Families of rows that turns and mirrors carry onto each other, the same ones carrying the whole set onto itself: the rest of each named row's family, in list order
4 families of 8 rows
Lebo: [-14.3   6.9  22.6  -8.2  17.1  -7.5   7.6 -21.2 -15.6   1.6 -21.9  -8.1
  15.4 -12.7   0.6  -6.1  -1.7 -21.3]
zasaf: [-11.4  -0.2   2.1  -7.9 -12.5  -5.5   5.3   0.2   9.1 -22.3 -17.3   7.6
   9.1  -5.6  -6.0  27.3  13.3  -9.2]
duza: [  9.5 -13.4   4.2   9.0  -8.3 -23.8 -24.5  -0.1   5.1 -11.8  -5.2 -10.6
  12.6  12.5   8.9 -16.9   6.4 -19.6]
nef: [ -0.5 -21.7 -13.4 -16.4  -1.3 -22.7  -4.4  -3.2 -26.5  21.3 -19.2  -7.9
   5.8 -11.5  12.1  -4.1  -0.1   2.0]
Kiti: [  5.0 -10.9 -19.4   8.2 -25.7   8.2  -5.2  18.5  11.4   5.2  12.0   0.9
 -12.0   9.2   5.6  -7.0  -1.4  17.3]
Vik: [  3.3  -3.9   2.6   6.8   2.9   6.1  -3.6  -2.5 -13.7  29.0   7.2 -15.0
  -5.9   4.8  11.3 -40.8 -15.5   5.3]
duk: [ -1.7  -8.6   3.3 -11.7 -10.3   1.3   1.7  10.0   3.4 -13.2  -8.4   0.9
  -0.7 -15.9  -6.0  34.7   7.2 -10.1]
relaf: [  1.9 -24.7 -12.1 -18.2   7.3   1.0  -7.5   8.2 -25.3  23.5  -8.2   3.9
  18.0  -8.1   9.0 -11.3   9.8  -4.3]
disu: [ -5.9  -9.4   6.3  -4.8 -11.6  -2.1   1.4  22.3  12.4  -0.3 -19.7   3.4
  17.3  -3.4 -18.2  22.3   4.8  -8.4]
gaput: [-17.6   1.5  18.7  -0.6  14.8   8.8  20.4 -23.7 -14.0   2.7 -10.9 -10.6
  19.7  -3.3  -4.3  -8.1 -10.3 -20.3]
vin: [ -4.1   6.6  25.2   5.2  -7.5  11.7   6.4  -9.6  23.5 -22.1  11.3  -2.0
   0.7   1.3  -3.9 -11.7 -18.9  -4.5]
rasen: [-16.2  -1.0  20.7 -17.1   9.1  -5.6  10.8 -18.7  -6.4  10.5  -7.0  -7.6
   4.0   8.1  -5.4  -3.1  -0.9 -35.6]
nosez: [ 12.4  -8.3 -10.6  15.9 -19.5  13.4 -12.9  15.7   2.6  -1.2  -4.1   3.8
  -0.4  -5.6   4.5 -13.0   8.7  30.2]
gome: [ -3.4  10.3  12.2  -2.7  -3.4  19.8   9.4  -1.2 -20.4  22.5  -4.7  14.0
 -14.8  -5.6  -7.7   3.7 -21.2  12.0]
Fona: [-15.1   4.7   6.0 -10.2  -2.0  31.4  22.3  -3.3  -8.3  20.2  -6.6   5.8
  -9.3  -9.4 -10.3   0.9   1.7  14.1]
fak: [ -2.3   5.9  13.0  -3.0 -20.5  28.4   5.7  -6.0 -11.7  14.6  -2.9  10.5
  -8.8 -18.0  -2.0   9.0 -15.1  15.9]
sofu: [ -4.3 -11.6 -21.8  -6.5  -1.1 -11.4  -5.3   6.8 -27.4  29.7 -21.4  -4.5
   1.8  -4.4   9.6  -2.0  16.2   0.2]
sedi: [ -6.0 -15.1  -8.9   2.2  -5.7 -19.1  -8.3  -2.6  18.0 -15.4  -4.1 -20.0
  18.9   1.3  13.5 -16.7  17.9 -16.7]
firiz: [ -7.8   3.8   0.8  11.7   1.4  -1.0  -0.2 -13.3  -5.3  20.8  -0.9  -7.9
   3.8  12.9  11.6 -47.8 -11.3   5.9]
nodi: [-10.1 -18.7  -8.0  -2.8  -2.2 -15.4   0.9   9.5 -29.4  24.8 -21.4   5.1
   7.2 -17.7  -2.4  -2.4   9.4  -1.7]
diti: [  0.5  13.7  12.4   1.9  -8.5  16.5  -1.0 -11.5  25.9 -18.0  12.9 -12.5
  -4.0  15.7   8.5 -11.0 -11.3  -2.9]
Pev: [-18.1   9.2  14.4  -5.9  13.6 -13.1   7.0 -19.5  -9.8   1.5  -7.2 -13.5
  16.3 -10.7 -14.8   0.3 -13.9 -24.2]
rez: [  0.7   1.4   4.0   4.0   1.2   9.6  -3.6 -26.4 -17.3  10.0   8.1  -8.4
 -13.0   7.3  17.2 -39.3   2.5   3.7]
bomu: [ -6.1  15.5  22.3  17.0 -16.8   7.1   4.6 -11.4  21.5 -14.6  -3.4  -8.8
 -13.6  10.0 -10.3  -5.2  -1.4  -0.6]
nerop: [ -6.7  -9.0 -14.6  10.0  -3.2 -22.9 -11.9  -3.9  14.0 -21.0 -13.6 -14.8
   5.2   2.7  10.9 -25.6   0.2 -16.7]
temom: [ -6.8 -11.2  -9.2   3.0  11.1 -26.7  -3.2   4.0   7.3  -7.7  -7.0 -18.4
  11.7  15.4   7.0 -23.1  13.2 -19.9]
donas: [  3.9  15.0  -3.6   1.8   1.0  -4.5  12.3 -15.5  -9.8  19.7   2.8 -10.1
  -8.9   3.4  13.3 -42.3 -13.6  -1.0]
taka: [ -6.7  10.8  10.5 -10.4  -4.7  15.5  18.6   2.1 -17.1  26.7   6.2   4.7
  -2.0 -11.8   2.6  16.1 -14.5  15.7]
nebi: [-12.6  22.1   9.7  16.8  -7.9  15.9  10.0  -0.5  23.6 -17.6  12.0  -1.1
  -3.0   2.3   1.6  -5.6 -15.1  -4.3]
bot: [  4.3  -8.5 -17.8   5.7 -21.8   6.4  -0.5  17.2   6.6   3.1  -1.0   3.8
 -12.6   1.8  29.4 -10.3  -0.8  22.8]
Vapid: [  7.7  -6.3 -13.3  -0.4 -25.7  -7.0 -19.8  22.1  10.5   4.0   1.2   3.2
 -16.5   1.0  10.0  -6.2   7.6  15.9]
fibo: [-17.9 -14.6  -1.3  -2.3  -9.9  -3.1  -6.8  12.9   6.6 -15.6 -10.8   2.1
  11.5 -11.9   1.4  33.0  -0.3  -1.2]

Same family as fak: zasaf, Vik, gaput, nodi, diti, temom, Vapid
Same family as nebi: nef, Pev, nerop, donas, taka, bot, fibo
Same family as vin: Lebo, Kiti, duk, gome, sofu, sedi, firiz

